Each path below is one point turned by a fixed rotation once a step. After each direction that follows a path, write how fast that rotation turns it, in degrees each step (0 if it stays still).
Each turn is a multiple of 5 degrees from 10 to 175, or 0.
Each row of a path follows its step; steps can be skipped.
Path 1:
step 0: -20  -3 -50  -6 -21   6  -6  10   4 -28  -1  19   8 -38 -33  -8  -4 -49 -51  -3  34  29  46   6  -3   4 -22  26
step 2:  -8   8 -16 -21  11  -6  13  -4 -13  12  25  33  17  13  29  -4  -5   5  34 -23   2  12 -90  12  19   1  44 -29
step 3: -23  16  30   4   0  40  40 -15  27  -9 -24 -24  15 -13 -39 -46  52  21 -39 -18  19  -5  18  -1   7  25  19   3
step 4:  24 -28  23  46  -4 -35 -24  31  -8  -5   6 -35   4  26 -22  26   0 -17  32  59   8  -7  51  13  11  -6   7   2
step 5: -29 -13 -46  -7  -4 -15  21   7 -25  37  48   1 -40 -38  31   6 -42  -5  -5 -22 -40 -16  -7  29  -7  -2 -25   9
step 6:   2   7   0  12  22  55 -17 -48  29 -18 -32  35 -21  -7  -3   0  21   2 -11  -9   0   1 -22 -42 -45 -30 -30 -29
step 7:  -9  14  10 -61 -29 -31 -39  19 -16   7 -19  30  37  29 -14  -8  12  -9  10  36  52   3   5 -23  20   4  14  17
step 8:  34  -7   9 -13   3 -26  31  11   6 -34  18 -29   4  -5 -14  26 -32   9 -41 -50 -39  10  -4  11  27  32  31  40
step 9:  28  10   5  65  26  18  39   9  21  13  -2   7  10  17  39 -16  -4  18  32   2   6  27   2  23 -11  14 -28 -60
step 10: -72  36  -1  -5 -23  22 -11   4 -19  15   1 -29   4  -1  12 -13  45 -32  10  22   1 -32 -11  30   7 -49   8  12
Directions:
  6   6  -2   0 -18  -8  -4   8   3   9   2   8   1  -1  11  11  21  -2  12   4 -19  -7   5 -12  16  -5   6   5 => 125
  5  -7  -9 -20   2  -6 -20 -12  -1  -8   1 -10   7 -17   7  -2  10 -10   7  -6   1  -4  -8  -6  -7   3 -15 -11 => 70
  8  -4   1  13  -5   3  11  -9  -2  13  -3  -4  10  -9  12  19 -22  -7   1   1  -6   0  -8   4  10   4 -19  -1 => 95
 -2  19 -11  -6   1  -1  -2  -8   5  16  28   4  10  -7   4  -4  -2  -7  -2  10  14   3   1   8  -1   4   7  12 => 145
  2   2  -1 -11   3  -7  -8  15 -13  17   1 -12  -4  10 -13   6 -10  -5   5 -12   0 -14 -18   8   4 -12   6   5 => 125
 12  16  11   1   2   6   0 -21   0  -1  -3  -1  -1   0 -12  -4   1  -7  -1 -12 -22 -13  10   4 -12   6   2  13 => 145
 -6  -8 -11   0  -4   2 -14  -3  -3   6  -3  23 -13  -8  -9   7 -11   3  -1   3   1   1   5 -13 -12 -14 -12  18 => 60
 -5  -4  -4  11  12   0  -1  -7   2 -20   6   1   7   2  -5  25  10 -15  -5   4  -4   6 -12   7  -1 -14  11   6 => 175
Path 2:
step 0:  36   8  18  11  -7  -1  22  28 -32 -26   0 -20 -12 -42  20 -57 -34  -5   2  48 -12 -29 -17  13  19 -15 -19  23
step 1:  15 -12 -13  16  13  27  31  -3  72   3  16  16 -26  34   5 -23  -5  -9 -20 -43  -3   3 -44   7  28 -13 -31  10
step 2: -35  42   8  -5 -37   7  18 -15  12 -25   8  18  67 -12 -18  -5  30 -16   4 -34 -11  24  19 -44   8 -20   2  -4
step 3: -24   5 -19 -22 -36 -25   0 -39   6  12 -31   5 -26 -11  -3  55  39  33   2  23  18 -19   1  23 -14  -7   0 -52
step 4:   7   3 -28   9 -19 -16 -32  -1 -52 -33   1 -11 -34  -3  -7  -8 -11 -24   9  27  30  28  35  42  23  33  14  37
step 5:  19 -57  -7 -27  42  13  -3   2 -20  17 -18   1   6  19  11 -13 -31  24 -17 -50   3 -24  16  10   3  24 -50  26
step 6:   8  38  22  32  -4   2 -16  50 -12  22  -5  26  46 -30   8 -21   5   1 -33   0 -24  12 -46 -25 -23   8 -29  21
step 7:   5  32  15  12 -15   9  17 -15  25  41 -14 -29 -43  29 -30  24   1 -19  31  -4 -35   5 -28  -8 -22 -46 -24 -25
step 8: -22  14  22 -21   4  10   0  -9  26 -11 -23 -19   8 -11 -14  15   5 -50   1   4  -7  48  22  14  46  29  65 -16
step 9:   5 -76   6 -34 -17   4 -25 -13 -24  -9  39   1  19   1  17  25  27  27  19  -1 -27 -26  20  28  12   4  11 -28
Directions:
 -5  -8 -15  11  -8   8   4  -4  -2   1 -10   9 -19  20   0 -16 -12 -15  -4   8  -7  10   5  -5  -1   1   5  -6 => 110
-13  15  10  13   0   1  -4   1  12   1  -7  11   9  19 -11   2  10   1  -8   0  -2 -13   8  -2 -16 -11  -4  10 => 80
  9   9  -3   2 -11 -11 -11  -5   4   2  -8   4   5   7  13  11  -1  -4  17  -3  -1 -12  19   8   6  11  17 -12 => 70
 11  -6 -14   0  -5   8   6  -3   1  18  11  13  13  -1 -11  -8   1  13  -6  -9 -12  -2   3   7   7   1  15  15 => 90
-17 -12   2 -17  -7  14  -6  14   1   2   8  15  11   8  20   4  -1  -9   3 -13   5   2   1  -8   0   2  -3   3 => 100
Path 3:
step 0: -54 -20   5 -26  38  39 -33   4 -16  -9 -23   4   6 -65 -15   2  41   4 -11 -20  -5  -6  12  26  -2 -20  19 -32
step 2: -33  16 -11  14 -28  -4  55  12  29  -3  19 -52   4   5  44  27   4   4  -8  12  -3  -6  59  22   7 -18 -37 -11
step 3: -39  -5 -38  59  23   5   2  -5 -49  39  -2  13 -13  -1  31 -21   5  17 -32  16 -30 -35   5 -19  13 -33  11  -6
step 4: -18  15 -32  31  -6  19  -3 -24  18  14 -27  15 -12  44 -53 -25  20   1  49 -37  39 -25  -4 -12  25 -21 -15   8
step 5: -30 -27  12 -55   5  -8 -18 -16  13  14  29 -34  12  -6 -30   0  26  54  22 -32  -7  12  38  -3 -13 -47  -9 -16
step 6: -11 -63 -24 -25  47 -37  29  17 -12  28  18  20   0 -10 -13  13  38 -35 -14  17  11   3  13 -10  29  15  24 -34
step 7: -14  27 -21  16  11  29  63  25  31 -17 -35  14  11 -46 -22  -2 -19 -18  -1   3  30  13  51  22  23 -11  -9 -17
step 8:   0  34 -22  44  -2  -1 -27  -9   3   4   7  -8  -7 -29  -8  -2  34   2 -31   0 -73  16  57 -21  -9 -30 -24  -3
step 9: -15 -22 -54   2  10  16   3  -9   5  12   0 -30 -32  59  -5  26  19 -35   4  -2 -26 -39  -1  -3  43  -9 -22  42
step 10: -32   2 -18 -38  -9  -5  42  -7  -6   7  -1  12  -4  29 -17 -33 -30  70   2  13  13  -6  22   0  22 -54  12  29
Directions:
-14  12 -11   8  -3  -2   5  -7   8   3  10  -6   4   5   7 -10   8   3 -22  -5   1   6 -12  11   1   5   0  24 => 55
 -1  -2  -2  22  -6   2  -4   8  13   7 -15  -3  -5 -23  -2 -20  -5   7   3   1  -5  -1 -12  -2  10   5   2  -9 => 90
 -4   3   4   1  -6  21   6  16  15   4   2  -4  -7   8   0  23  -5   2   4 -16   9   0  -5  11  14   4  -3  -3 => 145
  1  20  -3   6   9   9  -4  10  -2  12  -6  17  12   0   2  -3  -6  -6 -17  -3  14 -10   1  -6 -14  -8  -7 -11 => 90
 -5  -2  -9  -7  -6  14  -5  -1 -16   6  -7  -2  -8  16 -10 -10  -1  18   1  -1  -5  -7  -3 -10  -2  15 -21   2 => 65
 -3  -9   1 -15   2  -4   5  -2  -2  -1 -16   4  22 -12   0   5  10   2  -8 -14   6  20  -4  -7   7  15  -5  -6 => 60
Path 4:
step 1:  -5  21 -34 -13  13   4  -3  58  24 -17   7 -26  24  43   2  11  16  24 -44  18 -17  -1 -25   1   5 -15   7  23
step 2:  10 -38  -6  22 -20  14  26 -12  40 -31  14 -26  27  31 -23  -1  -4 -12  21  23  44  -1  10 -28  14  19  22  15
step 3:   8   5  -3   0  16  23   3 -23 -42 -14 -30  22   5 -27 -28  -9   7  13  13  -1  51   5 -10 -14  40 -22 -32  38
step 4: -10  -6  14  29   1 -11 -13  -1 -24 -13  14  49 -37   2  43 -41   3  -9  51 -14   1   0   7 -12 -29 -14 -18  -1
step 5: -32  17 -26 -31   8   9  -4   6   9  13  29  18 -34 -42  21  44 -10   2  21 -14 -25  23 -24  25   7  11   0 -35
step 6:   5  -1  -4  12  19   2  10  11  38   7 -13   1  26  10 -21  28   1 -23 -10 -19 -85   4  17   0 -28  19  -6  12
step 7:  -1  21 -10 -34 -16  10  15   5  27  -9 -17 -21 -25   1 -55 -18 -22   0 -37  37   6 -43  14  -6 -15  21  18  10
step 8:  29 -20  28  13  31 -15  -3 -18 -11  27  22 -17  -2  24 -29 -22  11  16 -27  33  24  11 -35 -51   1 -10  -8   7
step 9:  24 -18  13  52 -16   0 -17  12 -12   7 -18  13 -21 -37  43  18  -6  16  -3  -4  53 -21   4 -23  25   5  20  -6
step 10: -36 -11  -4   5  -7 -28  -5   1 -61   0 -26  13  19 -14  25  -4 -32  -5  19   2 -30  49   5   4  31  -8  11 -19
Directions:
 -4 -12   0   4  -2   7   2  -9   1  -3   3 -20   1 -13   9 -15  -4   1   2  -4  -6 -16 -11 -14  14 -17   5  10 => 60
 -2  13   7   1  13   3  13  -2  17  -3   5 -14  -4   6   4   2 -16 -12 -21   0  -7  -2  -5  16  -8   1  -3   7 => 60
 -9  -7  15  -1  -6   4  -7   4  20  11 -13   4  -9   1  21  -3   5  11  -1  13  -3   9  -6   3   8   1 -16  -1 => 80
  6   6   1  15  -1  14 -16   4   2   6 -22  12   5  -8  -5   1  -3  -2  -6  -6  -3  -2   8   9  -5 -17  10  16 => 120
-10  21  -1 -13   3   5  -8   5   2  -8   0   2  -1 -14   3  15   1  11  -8  -1  15 -23   5  -2  12   3  -3  -3 => 170
  5  -2 -10   4 -16   5  -1  -1   6   4  -5  -7 -23  -5   1  -7   8 -16   3  -8  12  -5  -3  13   7  21  11   2 => 160
Path 5:
step 0:   0  19 -31   6  -4  -1  -9  40  -3  18 -19 -33 -71  -4  22  -6  11  33  36  10 -14 -13   3  -6  22 -23 -11  -6
step 1:  20  11 -23  -2  24  35 -11   2   0  58   1 -19 -24  -1 -17   1 -23   0   7  53  -4 -16 -33  12 -42  11 -10  12
step 2:  13   6  -2  10  15  28 -35  -9   7   7  24  23  19 -19   3  -6  13 -50 -55  22  -7  16 -41  26  -5 -18  -8 -25
step 3: -10   2 -10 -39 -10 -21 -41  59   1 -52  26  25  -6   2  29   6  16  -9 -26   4  -4  18  -3   6  15 -26  -5   6
step 4:  -3  -3 -64 -34   9 -19  -8  33   6  -9  30  -6  10  33  -3 -19   3   4  36  13 -14 -28  24 -38 -11  16   5  17
step 6:  41  16  13 -21 -13  13 -18  -2 -16  18 -13  29 -13 -44  29 -20  -3  35  18   1  13  24 -44  17 -13 -38  -3 -16
step 7:   1 -21  11   1  29  35 -48  24  16 -29   5  11   7   0  -3 -10  -8  38 -15  26  30  -7 -21 -36 -43 -26   8   2
step 8:  -9 -28  -5   8  33  -4 -34  24  -4 -11   3   4  17 -21   8  23  28 -46 -14  16   8 -62  16 -34   7  10   5 -19
step 9:  -9  12  -8 -43  -3 -33 -14   5 -31  16  -9  40  25 -31  36  19  18  -5  15  -5 -38 -29   8  22   4  35   0  16
step 10: -19  23 -15  -4  12  15  12 -15 -10   5  23  37  44  10  34 -16 -16  45  34 -13 -35  32  -2 -14 -31   1  11  -6
Directions:
  5 -17   3   7   8  13  -9   0   4   4  -9 -14   7  -6  12  13  -6   8  -9   2 -18 -12  -8   4   9  -7  -8  13 => 55
  2 -17  18  -5   0   8   3  -5 -18 -12   7  -3   2   1  -3 -12 -10  -6  -3  15  -3  13  -5   7 -11 -13  -4 -11 => 80
 -3  15  -4  -4  -5   3  -7   3   0  -9  -2   9  -7  -7  10  -3  -4  -9   3   6 -18 -10 -16 -22 -13   0 -17  -6 => 0
 -5  -2  -9  19   0  10   5  17  -7 -15   3  -2  -8  -1   6   0  -5  10   5  17   9   8  10 -18   8  -1   5  12 => 100
 16   9  -4  -4 -14  -3   7   3  -6  -8  19  -5  14   7   9   0 -16  -3  -4 -13 -17  -5  13  -1   2  -4  10   4 => 60
 -3   6  -6  -5  12   5 -12 -17  -4  -6   7 -16   6  17  -4  13  -3   3  12  -1   5   6 -13  -8 -15   5   9  11 => 120
